(in the rows, 128 means zero)
Each path below is one point turned by a fixed rotation once a step. After each direction that follows a path, write how fast that rotation turns it, in degrees per step (0 if it stays still).
Each turn is a multiple of 5 degrees from 10 to 175, or 0.
Each row of a path follows its step; steps can be skipped.
Rotation 1:
step 2: [130 127 119 114 130 129 130 127 129 128 129 131 135 127 127 135 124 141
 138 130 138 126 135 132 123 123 134 128 125 128 118 128 120 132 130 127
 129 123 117 126 131 127]
step 4: [126 136 125 130 125 133 123 124 128 125 134 129 133 126 129 123 129 140
 136 131 129 134 121 120 130 129 133 120 123 130 110 133 121 123 124 125
 135 127 125 132 129 124]
step 7: [123 135 123 133 137 140 141 128 126 133 129 128 125 132 135 127 134 128
 126 123 120 132 129 129 132 132 129 128 136 117 124 135 125 124 124 123
 138 129 125 122 124 127]
step 10: [132 136 126 128 128 125 142 136 136 130 128 130 134 130 126 122 126 134
 124 134 128 121 129 124 132 131 128 120 117 120 128 130 129 112 130 124
 130 127 124 135 125 121]
step 14: [124 126 118 127 126 124 128 127 122 127 130 130 122 141 133 119 124 132
 123 128 122 117 128 129 133 125 130 134 130 137 116 121 123 126 132 136
 132 123 128 119 132 125]
step 15: [121 134 132 134 131 118 127 123 131 134 126 117 131 128 130 131 120 117
 129 127 125 135 138 139 122 130 135 129 126 123 120 122 120 125 130 132
 128 123 132 124 128 132]
step 18: [122 126 133 119 121 126 126 126 141 136 115 131 137 131 126 128 128 131
 126 121 132 129 128 128 114 128 128 121 126 133 119 136 124 125 125 126
 128 123 127 121 130 129]
step 21: [129 140 127 127 127 127 124 127 126 134 127 133 138 122 137 131 132 132
 136 121 129 137 124 131 136 122 134 132 125 130 117 127 119 128 135 119
 130 125 133 123 131 132]
step 24: [127 131 120 119 131 136 134 124 134 135 124 130 133 132 132 125 132 113
 124 122 127 131 129 130 135 127 120 129 128 129 118 129 125 122 123 125
 133 124 127 127 116 125]
step 26: [129 136 121 126 131 132 131 124 134 128 124 133 133 136 139 127 131 131
 131 120 122 121 132 127 132 138 125 121 131 129 135 126 130 116 122 136
 122 131 127 124 121 121]
Speeds:
[128 127 129 130 127 127 126 128 131 127 127 128 132 127 126 126 130 128
 126 125 129 128 129 127 128 131 130 128 130 128 131 128 129 127 131 126
 127 126 131 128 132 127] | 145
[128 125 126 125 129 128 127 129 124 127 129 127 130 129 128 128 126 128
 125 128 129 126 128 127 131 128 125 128 127 126 127 128 131 131 128 125
 127 124 128 128 130 129] | 130
[125 126 127 129 128 128 130 125 129 126 127 132 127 129 129 130 126 124
 128 131 131 129 131 128 129 127 129 129 128 127 129 130 130 126 128 129
 131 127 129 127 128 129] | 45
[131 128 127 128 127 132 130 127 126 128 130 128 129 132 129 127 129 125
 128 126 128 128 129 129 124 126 130 126 128 130 130 127 130 129 129 128
 129 128 126 125 129 129] | 60
[130 127 128 126 129 130 127 130 127 130 131 133 128 126 129 129 127 127
 124 127 126 129 126 129 128 128 128 129 127 126 130 128 127 124 128 125
 129 130 129 128 128 128] | 25
[128 128 127 130 132 128 129 129 130 129 130 126 128 127 125 129 129 125
 126 128 124 128 130 127 128 127 126 131 129 130 128 130 125 129 127 128
 127 126 127 126 128 128] | 45
[128 131 130 130 128 128 127 126 127 130 126 128 130 130 128 130 126 125
 129 127 127 129 124 126 127 127 127 126 126 127 128 129 128 127 127 129
 126 125 131 127 127 128] | 125
Rotation 2:
step 3: [119 129 128 136 119 126 124 131 126 128 126 132 134 127 121 131 130 119
 135 124 128 117 117 121 133 130 117 129 131 130 127 126 128 125 130 130
 123 133 126 128 122 129]
step 4: [132 131 131 130 134 123 124 138 134 133 129 133 134 124 136 135 124 130
 130 124 121 124 131 131 121 122 128 125 141 126 125 128 124 123 132 129
 130 123 121 135 136 127]
step 9: [116 127 131 131 125 133 129 130 127 129 133 130 125 126 134 128 124 134
 129 125 124 125 130 124 125 131 131 133 138 131 124 139 120 124 127 130
 128 135 116 137 127 117]
step 13: [142 127 120 121 127 130 129 127 137 130 129 134 132 124 125 123 122 129
 123 123 120 127 132 125 128 113 125 121 127 130 134 128 125 133 126 137
 126 131 127 130 124 131]
step 14: [125 127 131 127 126 136 127 126 122 129 136 134 124 137 124 129 123 131
 139 120 128 130 121 120 125 122 126 135 128 128 122 133 139 125 134 128
 123 134 122 125 125 125]
step 19: [124 120 135 121 133 134 125 127 126 124 131 126 136 139 128 131 128 129
 135 128 125 128 128 123 129 124 123 123 127 131 122 123 133 126 121 140
 123 127 126 130 128 141]
step 21: [121 133 132 135 131 129 129 129 129 140 135 129 139 119 134 130 126 130
 128 123 134 115 129 128 129 129 127 133 129 129 119 123 126 129 125 131
 136 129 125 122 123 133]
step 24: [131 127 129 126 126 129 129 139 130 126 118 119 138 132 123 129 127 122
 126 127 128 126 128 120 124 128 130 129 134 132 132 134 128 133 123 144
 124 122 126 127 122 129]
step 25: [125 121 120 129 132 129 125 129 133 129 125 141 125 135 135 130 128 127
 137 122 127 127 124 126 132 121 128 116 132 129 123 130 127 129 133 129
 122 131 135 135 123 119]
step 29: [128 128 125 122 132 129 133 125 131 115 124 122 124 124 125 134 121 127
 121 128 129 125 127 132 126 123 130 133 135 128 130 134 125 133 130 128
 120 122 118 118 119 127]
Speeds:
[129 133 129 125 126 128 130 130 129 127 129 129 129 128 129 127 129 130
 128 125 132 129 129 128 128 126 126 128 127 129 127 129 128 129 130 126
 129 126 127 127 126 129] | 45
[128 128 124 127 130 127 130 128 129 125 127 130 126 128 128 131 127 130
 126 126 128 127 130 126 130 130 128 131 127 128 126 129 127 129 131 129
 129 128 127 131 129 125] | 160
[128 132 128 127 129 128 128 131 127 130 130 125 129 125 126 130 128 128
 127 131 129 124 128 127 128 128 130 127 130 130 129 127 127 131 127 130
 130 128 126 130 129 126] | 125
[128 130 128 130 127 130 128 128 130 129 126 131 129 130 130 130 128 131
 126 128 128 129 128 125 130 129 129 124 127 130 129 125 124 126 127 129
 126 127 127 128 129 130] | 120
[128 129 127 131 128 129 128 128 133 128 127 126 125 131 125 128 126 127
 130 128 130 127 130 131 127 127 127 127 128 128 130 128 126 127 129 128
 129 129 127 129 128 130] | 155
[127 127 127 128 127 128 127 129 127 128 128 127 126 128 130 129 130 132
 129 128 129 129 124 130 130 127 125 129 130 129 131 130 127 127 130 130
 129 129 129 125 132 127] | 130
[126 127 126 130 128 126 131 128 129 127 128 128 128 128 129 125 128 128
 125 128 129 131 125 129 125 127 131 127 129 130 127 127 129 130 131 130
 127 128 126 130 126 127] | 20
Rotation 3:
step 3: [135 125 127 126 132 119 134 131 134 135 126 139 118 135 136 124 125 125
 128 132 126 123 130 125 133 124 126 130 120 119 124 137 131 125 129 123
 127 136 128 127 123 132]
step 4: [132 136 136 126 127 124 140 132 125 132 121 119 130 127 128 124 129 125
 133 128 131 121 134 124 132 127 130 129 129 135 130 134 134 125 125 132
 140 126 130 136 122 122]
step 5: [134 130 129 120 127 123 111 132 126 131 126 127 121 124 123 122 126 134
 137 133 131 127 129 127 133 128 125 125 133 131 132 127 126 124 129 136
 128 120 135 123 125 133]
step 13: [129 136 128 123 138 129 132 128 133 125 121 127 126 117 131 121 124 132
 123 130 127 137 124 130 124 128 127 126 130 130 131 131 131 139 142 136
 126 131 123 132 132 129]
step 14: [127 121 134 122 133 121 127 131 129 125 125 116 128 125 130 138 130 126
 134 115 125 138 120 137 128 124 130 125 121 127 132 124 132 123 132 128
 129 129 133 125 130 127]
step 16: [133 122 133 132 130 126 130 123 130 134 123 125 122 118 131 134 131 124
 126 132 136 126 133 122 131 127 129 124 123 122 126 142 125 130 135 130
 126 133 116 129 123 125]
step 19: [129 127 126 127 130 128 128 123 120 129 129 129 116 130 133 133 122 129
 133 132 126 127 127 130 129 129 121 128 115 126 136 133 133 124 133 137
 120 137 129 132 137 129]
step 21: [137 128 139 122 122 118 133 135 129 130 127 128 134 120 128 118 125 130
 133 136 128 118 129 129 130 127 121 124 127 124 129 136 124 131 123 130
 130 130 133 128 125 125]
step 27: [132 124 135 116 124 123 136 135 131 130 127 120 127 128 129 129 130 132
 136 131 119 135 123 129 127 137 138 125 128 128 127 124 125 126 121 134
 129 127 125 134 133 132]
step 28: [136 126 136 130 134 131 120 127 128 128 117 134 127 131 131 138 135 125
 131 124 120 126 128 119 129 134 128 130 129 127 123 131 131 124 126 131
 119 121 128 125 121 135]
Speeds:
[126 128 127 126 125 127 126 127 128 127 130 131 128 129 128 127 127 128
 128 126 129 127 129 124 129 128 128 129 129 126 128 129 128 126 133 129
 124 128 126 130 128 127] | 110
[126 125 129 127 130 129 129 128 129 127 130 130 130 127 129 125 127 129
 128 128 125 131 127 130 127 126 127 128 125 128 130 129 131 129 128 127
 126 130 131 129 132 126] | 60
[131 128 126 127 129 128 128 128 130 129 127 127 126 130 125 127 129 130
 127 131 126 130 128 126 126 126 124 130 127 128 128 127 129 128 130 126
 126 126 128 125 126 128] | 175
[125 126 127 128 129 126 126 129 129 125 128 127 127 128 126 127 130 126
 129 128 131 130 128 129 131 125 127 129 126 129 126 126 126 127 128 130
 128 126 130 128 128 128] | 120
[129 130 129 129 131 127 126 127 129 127 126 132 127 126 129 125 128 131
 126 128 130 127 128 128 128 129 129 124 131 128 127 129 128 128 128 126
 125 126 130 126 129 129] | 140
[127 128 129 129 129 128 129 127 126 127 128 131 123 129 126 129 133 127
 128 128 126 128 128 127 128 129 127 128 126 127 128 129 127 129 124 125
 126 130 127 130 126 128] | 85
[127 126 129 129 127 128 127 128 129 130 128 129 129 130 130 129 130 129
 131 126 131 127 126 132 129 128 123 128 130 128 132 130 129 128 127 128
 125 128 128 127 126 130] | 155
